In the rows, zero is written as 128.
One turn moves every row onto another: examples first, then more rows asked
q_715: [130 112 108 134 121  97 129 127 107 105 127 114]
q_56: [129 127 100 134 111 131 115 123 132 122  92 123]
q_873: [132 144 113 127 126 130 124 120 132 161  85 133]
q_83: [ 87 134 131 133 142 117 137 132 133 130 177 122]
q_938: [117 128 140 124 151 116 103 130 143 167 108 110]
q_430: [122 152 158 115 128 153 132 112 136 159 128 123]
q_404: [125 140 149 123 148 118 127 128 145 173 104 125]
q_449: [118 149 158 111 145 135 137 122 155 146 155 125]
q_955: [128 161 159 117 123 145 134 115 131 161 124 125]
q_901: [109 153 162 115 148 134 139 127 141 145 152 116]
q_350: [129 135  87 135 117 120 133 121 117 127 100 135]
q_810: [124 133 126 131 126 135 105 126 148 154  89 121]
q_372: [116 143  95 140  91 117 131 115 121 136 145 148]
q_842: [115 128 157 128 160  95 140 138 142 151 134 118]
q_644: [110 150  97 142  91 121 131 119 106 137 137 140]
q_201: [115 126 154 133 141 114 110 134 157 162 111 115]
q_769: [129 132 114 121 134 134 104 120 131 149  90 114]
q_361: [116 141 104 142  87 128 133 112 105 137 136 140]
q_317: [113 120 129 135 149  85 150 140 127 118 148 121]
q_81: [ 99 137 100 137 118 108 135 127 133 123 172 140]
q_120: [119 123  94 139 128  98 145 132 114 106 130 129]
q_12: [ 92 143 100 141 118 111 136 131 115 120 165 131]
q_465: [136 153 122 129  89 136 132 107 126 154 123 146]
q_484: [ 91 144 133 127 147 117 140 135 133 124 174 120]
q_646: [128 159 126 132  93 139 130 111 114 157 116 138]
q_874: [117 108 132 143 128  89 135 139 129 105 142 115]
q_741: [126 115 103 140 113 110 128 129 122  97 120 120]
q_17: [100 140 132 123 145 117 138 131 149 128 176 127]
q_467: [136 125  99 126 119 124 117 119 113 119 100 116]
q_121: [136 155 152 114 117 143 134 110 143 159 128 133]
q_220: [112 115 151 132 152  90 114 137 135 153 134 108]
q_947: [130 151 130 127  96 149 131 106 115 154 117 134]
q_588: [112 114 157 140 143  91 125 142 146 137 138 113]
q_336: [ 94 134 103 145 110 112 135 125 113 124 166 134]
q_993: [119 107 134 138 137  80 127 135 117 122 144 110]
q_584: [102 144 158 118 151 137 134 125 144 146 158 117]

q_350 goes to q_873
q_449 goes to q_17
Where do these go?
q_955 goes to q_901
q_715 goes to q_467
q_201 goes to q_588
q_430 goes to q_584

One turn moves every row onto another: examples first, then more rows asked
q_768: [140 151 131 113 117  94  77  86 132 109 142 133 119 153 111 171 127 155
 127 125  92 134 121  99 103 108 129]
q_326: [102 121 115 132 131 134 141 115 154 122 121 130 135 108 131 149 185 150
 100 108 117 104 114 143 141 120 135]
q_335: [133 157 139 112 116 100  81  83 131 110 140 137 113 151 111 169 123 143
 125 129  89 141 132  96 105 121 128]
q_248: [134 128 118 130 135 109 132 130 139 120 111 128 136  92 135 143 156 148
 105 118 126 113  68 144 105 101 128]
q_653: [139 141 118  98 143 111 121 163 142 113 139 154 142  91 107 132 148 116
 104 130 132 156  97 138 125 145 114]
q_171: [123 152 137 114 117 104  83  76 133 110 141 138 114 154 112 172 133 146
 122 125  88 137 141  98 113 121 129]
q_817: [115 134 114 100 141 127 127 151 151 115 144 155 142 102 106 137 170 118
 100 122 125 148 128 138 150 156 118]
q_333: [139 134 149  90 147 117 136 150 160 115 144 129 134 102 132 157 120 120
 116 127 129 115 108 169 145 145 119]
q_292: [102 117 103 107 148 116 124 128 140 113 136 150 150  96 118 146 185 136
  94 114 132 136 112 151 145 132 112]
q_397: [121 147 133 116 120  98  81  69 128 109 137 136 117 151 116 175 135 153
 120 123  91 134 131 103 108 112 126]
q_18: [125 146 134 122 122 147 145 150 167 124 130 136 123 114 113 135 161 124
 109 120 109 122 134 125 145 152 143]
q_205: [156 153 136 120 126 122 135 165 153 121 121 134 124  98 118 129 131 123
 115 130 118 131  87 127 108 133 136]
q_116: [131 152 135 115 119  93  79  77 126 109 136 136 116 148 115 172 126 149
 123 127  92 138 122 101 100 111 126]
q_856: [119 118 138  97 152 114 136 126 155 115 140 126 141 101 141 167 140 135
 110 118 131 103 106 179 150 129 116]
q_229: [139 155 135 111 115 100  80  90 137 110 146 135 117 157 107 169 127 150
 128 126  89 136 133  95 110 117 132]
q_398: [129 145 128 115 118  96  78  77 132 109 143 133 122 155 113 174 137 160
 125 121  92 130 127 101 110 106 130]
q_60: [136 126 143  94 152 107 133 139 152 114 138 126 139  96 140 162 124 130
 114 124 134 110  91 176 136 128 115]
q_97: [129 149 131 114 116 104  81  82 138 110 146 135 119 159 108 173 137 155
 125 122  89 131 139  98 117 115 132]
q_290: [122 127 145  93 147 124 140 137 163 116 146 129 135 107 134 162 136 125
 112 121 127 107 122 172 158 145 120]
q_4: [125 125 105 104 150 100 118 140 132 112 131 149 150  86 120 141 163 133
  99 122 138 144  81 151 119 122 108]

q_398 goes to q_768
q_817 goes to q_292
Where do these go?
q_248 goes to q_205
q_335 goes to q_171
q_60 goes to q_333

One turn moves every row onto another: examples first, then more rows asked
q_328: [123 155 116 123 132 137 135 104 139 140 154 152 121 120 166 135 164 127
 114 126 109 119 113]
q_127: [129 113 126 137 107 117  89 146 131 117 130 127 118 167 130 174 123 114
 125 133 127 133 134]
q_706: [119 120 139 131  89 107  98 134 126 110 135 135 117 145 136 175 129 127
 135 149 119 141 129]
q_53: [ 97 136 129 120 127  90  98 118 134 145 123 112 120 145 150 159 124 151
 139 132 127 123 131]
q_533: [111 135 129 122 128 109  74 135 132 139 143  98 116 134 154 146 138 145
 143 121 134 122 127]
q_359: [138 121 120 108 133 145 147 138 130 151 125 124 161 118 130  83 125 147
 144 124 146 121 145]
q_854: [151 115 141 129 108 160 131 141 114 135 147 155 161 121 115  96 116 116
 132 150 130 123 148]
q_556: [145 128 130 129 135 167 118 140 145 141 122  98 152 163 116 114 118 130
 116 134 133 130 150]
q_31: [129  89 122 107 130  93  90 130 120 147 130 152 107 126 154 135 138 121
 145 136 140 132 145]
q_801: [125 126 145 116 146 128 159 114 102 123 141 135 100 132 125 115 113 118
 102 163 140 149 124]
q_512: [114 128 159 128 129 131 177 132 116 112 135 118 106 129 126 115 128 146
 126 131 123 150 110]
q_182: [146 136 136 160 116 108 131  86 140 133 114 153 127 120 142 131 143 126
 140 122 111 114 119]
q_945: [112 147 140 134 141 112 149 126  96 129 157 125 110 116 109 100 111 127
 128 137 130 127 107]
q_913: [133  96 152 133  99 125  93 145 132 116 144 134 107 140 150 164 137 135
 133 137 107 133 139]
q_346: [139 118 117 104 142 140 112 145 128 149 132 109 137 117 128  81 132 139
 145 128 160 132 142]
q_733: [157  85 151 129 120 152 118 146 122 139 139 148 131 122 118  94 120 125
 135 148 127 129 157]
q_595: [136 130 150 124 123 180 109 153 133 132 154  99 134 139 132 111 128 145
 121 139 125 129 146]
q_975: [153 138 100 130 116 112 135 104 143 116 133 148 122 103 141 132 160 120
 125 133 131 129 105]
q_459: [122 159 118 132 125 139 127 100 130 142 152 161 117 134 160 142 150 115
 114 129 103 111 127]
q_911: [114 116 128 123 137 102  99 131 131 148 114 109 128 167 155 154 125 137
 142 107 131 124 130]
q_709: [119 138 142 118 152 131 156 105  95 137 135 133 107 143 128 109 106 111
 107 154 141 137 139]
q_885: [118 152 139 147 127 118 152 128  99 117 144 113 117 123  99 104 106 126
 135 128 128 122 116]
q_666: [119  99 119 117 117 101 100 148 106 143 136 159 125 155 147 147 132 106
 152 112 126 129 131]
q_94: [146 136 144 157 126 120 129  83 147 135 128 151 127 115 146 135 146 128
 118 137 109 115 116]
q_114: [112 104 121 100 113  86 112 129 106 142 137 158 118 137 159 150 130 124
 150 136 122 132 134]
q_890: [117 125 145 118 121 140 186 137 110 109 130 129 106 137 128 115 131 132
 128 127 127 153 127]
q_550: [150 146  90 119 113 121 140 105 143 112 123 136 117 123 152 142 159 120
 124 128 134 134 115]
q_607: [151 110 125 132 113 160 116 157 121 136 143 145 151 147 101 104 122 102
 132 135 126 132 147]
q_470: [134 143 136 124 123 179 130 137 144 132 134 111 154 138 122 112 122 141
 111 150 143 129 151]
q_999: [139 110 122 111 138 147 132 147 124 161 124 124 158 148 131  86 130 126
 150 108 132 130 143]

q_470 goes to q_53
q_533 goes to q_346
Where do these go?
q_975 goes to q_801
q_999 goes to q_666
q_890 goes to q_459

One turn moves every row onto another: examples first, then more rows asked
q_536: [135 150 110 106 150 162 141 137 133 139 139 111 135 139 141 151 114 131
 101]
q_688: [151  99 147 131 139 114 135 130 124 112 108 141 131 137 104 157 103 150
 117]
q_126: [143 117 141 109 137 182 134 143 132 109 109 117 141 123 138 124  90 142
 158]
q_177: [102 150 120 134  98 135 108 109 140 134  99 113 120 118 109  99 128 112
 132]
q_10: [176 130 131 161 152 132 134 147 128 144 125 130 120 114 125 124 121 150
 140]
q_563: [137  91 149 103 157 132 141 126 137 108 137 129 114 153 132 125 122 137
 113]
q_591: [100 149 123 128  95 137 114 107 137 137 104 110 119 113 111 102 132 111
 129]
q_849: [184 114 123 141 112 146 141 122 118 118 109 119 120 147 154 121 102 139
 105]
q_925: [ 96 153 128 124 102 137 110 110 133 131 106 108 118 119 113  95 125 110
 131]
q_686: [151  79 131 127 134 130 137 122 158 120 126 130 110 146 137 147 130 142
 118]
q_680: [188 117 117 146 120 141 140 120 120 116  98 132 127 149 138 116 104 142
 107]
q_675: [175 124 134 124 135 145 143 124 102 108 112 126 127 154 141 102  97 137
 103]
q_394: [101 150 122 129  98 136 114 106 137 137 102 112 121 113 108 101 133 110
 129]
q_67: [ 98 152 125 124 100 138 115 108 133 136 106 110 120 115 110  99 131 109
 128]
q_847: [102 148 122 133  94 137 109 109 140 135 103 107 117 116 116 102 127 112
 132]
q_390: [148 112 135 119 126 182 133 142 140 114 106 115 138 120 142 134  92 144
 160]
q_703: [152 117 128 123 139 175 131 139 142 110  92 132 147 123 121 127  95 146
 161]
q_35: [143 144 100 120 137 160 138 135 145 144 131 113 133 136 142 163 118 134
 103]
q_355: [143 154  97 118 160 152 138 133 140 137 118 133 146 142 116 147 120 135
 105]
q_571: [142  83 144 112 139 135 140 125 146 116 139 120 108 148 146 140 124 138
 114]
q_672: [104 149 120 124 103 138 112 105 139 135 100 113 120 115 106  94 134 111
 130]
q_990: [182 123 123 135 135 140 141 121 110 110 100 136 132 154 131 105 101 140
 105]
q_134: [145 120 137 112 146 177 133 141 133 106 100 128 147 125 124 120  92 143
 160]
q_192: [169 137 139 150 166 132 137 148 119 138 128 132 123 118 118 112 118 148
 138]
q_770: [135 156 108 105 164 156 140 135 130 133 130 123 143 144 125 142 115 132
 101]
q_656: [146  94 155 125 123 123 137 132 122 116 125 120 119 132 128 166 100 147
 115]
q_501: [162 136 148 139 164 137 138 151 110 137 140 120 118 118 131 110 113 145
 135]
q_791: [143 103 157 117 146 117 137 132 113 108 117 135 130 139 107 149  99 147
 115]
q_887: [153  86 128 128 149 124 137 121 156 115 115 144 119 149 118 137 131 143
 119]
q_294: [148 146  91 128 145 153 136 132 149 143 119 127 140 137 126 160 122 137
 106]
q_961: [101 149 125 119  99 142 113 106 136 135 107 105 116 114 115  96 132 111
 129]
q_871: [140 100 162 114 137 123 139 134 113 110 127 123 123 136 123 155  97 146
 113]
q_124: [164 130 147 144 150 141 138 151 117 143 145 111 112 114 144 121 114 146
 135]
q_170: [107 147 118 127  98 139 111 105 142 137 100 111 118 114 110  99 134 112
 131]
q_612: [153  94 146 135 125 119 135 130 129 117 113 131 125 132 117 168 104 150
 118]
q_395: [ 99 151 125 125  97 138 115 107 135 137 107 108 119 114 112 101 132 109
 129]
q_183: [177 118 133 127 120 149 143 124 107 113 117 115 120 150 156 112  97 137
 102]
q_752: [ 99 153 124 129 103 135 109 110 136 132 101 114 121 120 107  94 127 112
 131]
q_878: [172 126 136 158 142 138 135 149 128 147 135 116 112 111 141 130 118 148
 138]
q_100: [ 98 150 126 128  96 138 110 110 136 134 107 105 116 117 118  99 125 111
 131]
q_59: [104 146 120 124  95 141 111 105 141 137 104 106 116 113 115  99 133 112
 130]
q_51: [101 150 124 119 104 140 113 105 135 134 104 109 119 116 110  92 132 111
 129]
q_376: [154 112 127 128 127 178 131 139 146 115  96 125 141 119 132 136  96 146
 162]
q_198: [100 152 124 125 100 136 115 107 135 136 103 112 122 115 107  99 132 110
 129]
q_311: [144  93 139 113 163 125 139 123 143 108 122 144 122 155 116 124 127 140
 116]

q_395 goes to q_394
q_961 goes to q_170
Where do these go?
q_612 goes to q_791
q_192 goes to q_124
q_355 goes to q_536
q_376 goes to q_134
q_847 goes to q_752
q_571 goes to q_887
q_990 goes to q_183

One turn moves every row onto another: examples first, then more rows asked
q_580: [130 153 153 140 136 109 124 141  90 134 109 103]
q_520: [122 112 106 125 129 115 119 161  74 150 119 103]
q_751: [120 160 113 112  96 103 162 136 105 177 145 118]
q_736: [146 146 108 122 136 119 137 106  90 145 151 149]
q_278: [123 163 107 113 106 106 165 135 107 176 146 119]
q_485: [121 104 110 122 137 115 115 156  76 136 117 113]
q_3: [ 90 129 117 112 117  83 157 155 128 162 142 140]
q_347: [109 127 135 102 139 106 135 127 128 121 137 157]
q_724: [126 166 111 116 103 115 149 137 106 179 146 116]
q_191: [116 124 133 102 134 100 147 117 119 120 136 159]
q_602: [112 126 128 103 140  99 150 122 125 123 137 160]
q_661: [122 139 156 127 133 108 134 161  85 156 121  90]
q_247: [129 128 163 123 151 112 128 146  84 130 118 108]
q_29: [144 148 107 116 135 113 155 105  92 145 148 147]
q_19: [144 146 109 118 126 112 152 104  86 149 150 145]
q_966: [111 101 137 123 144 105 127 169  79 148 124 110]
q_984: [ 89 129 119 118 117  88 141 160 126 166 144 140]
q_814: [136 117 128 125 144 119 128 150  61 153 129 102]
q_299: [ 90 123 122 113 113  80 153 153 124 158 142 143]
q_483: [116 147 156 139 134 101 124 154 100 136 107 103]

q_299 goes to q_191
q_485 goes to q_580
Where do these go?
q_347 goes to q_736
q_814 goes to q_661
q_602 goes to q_29

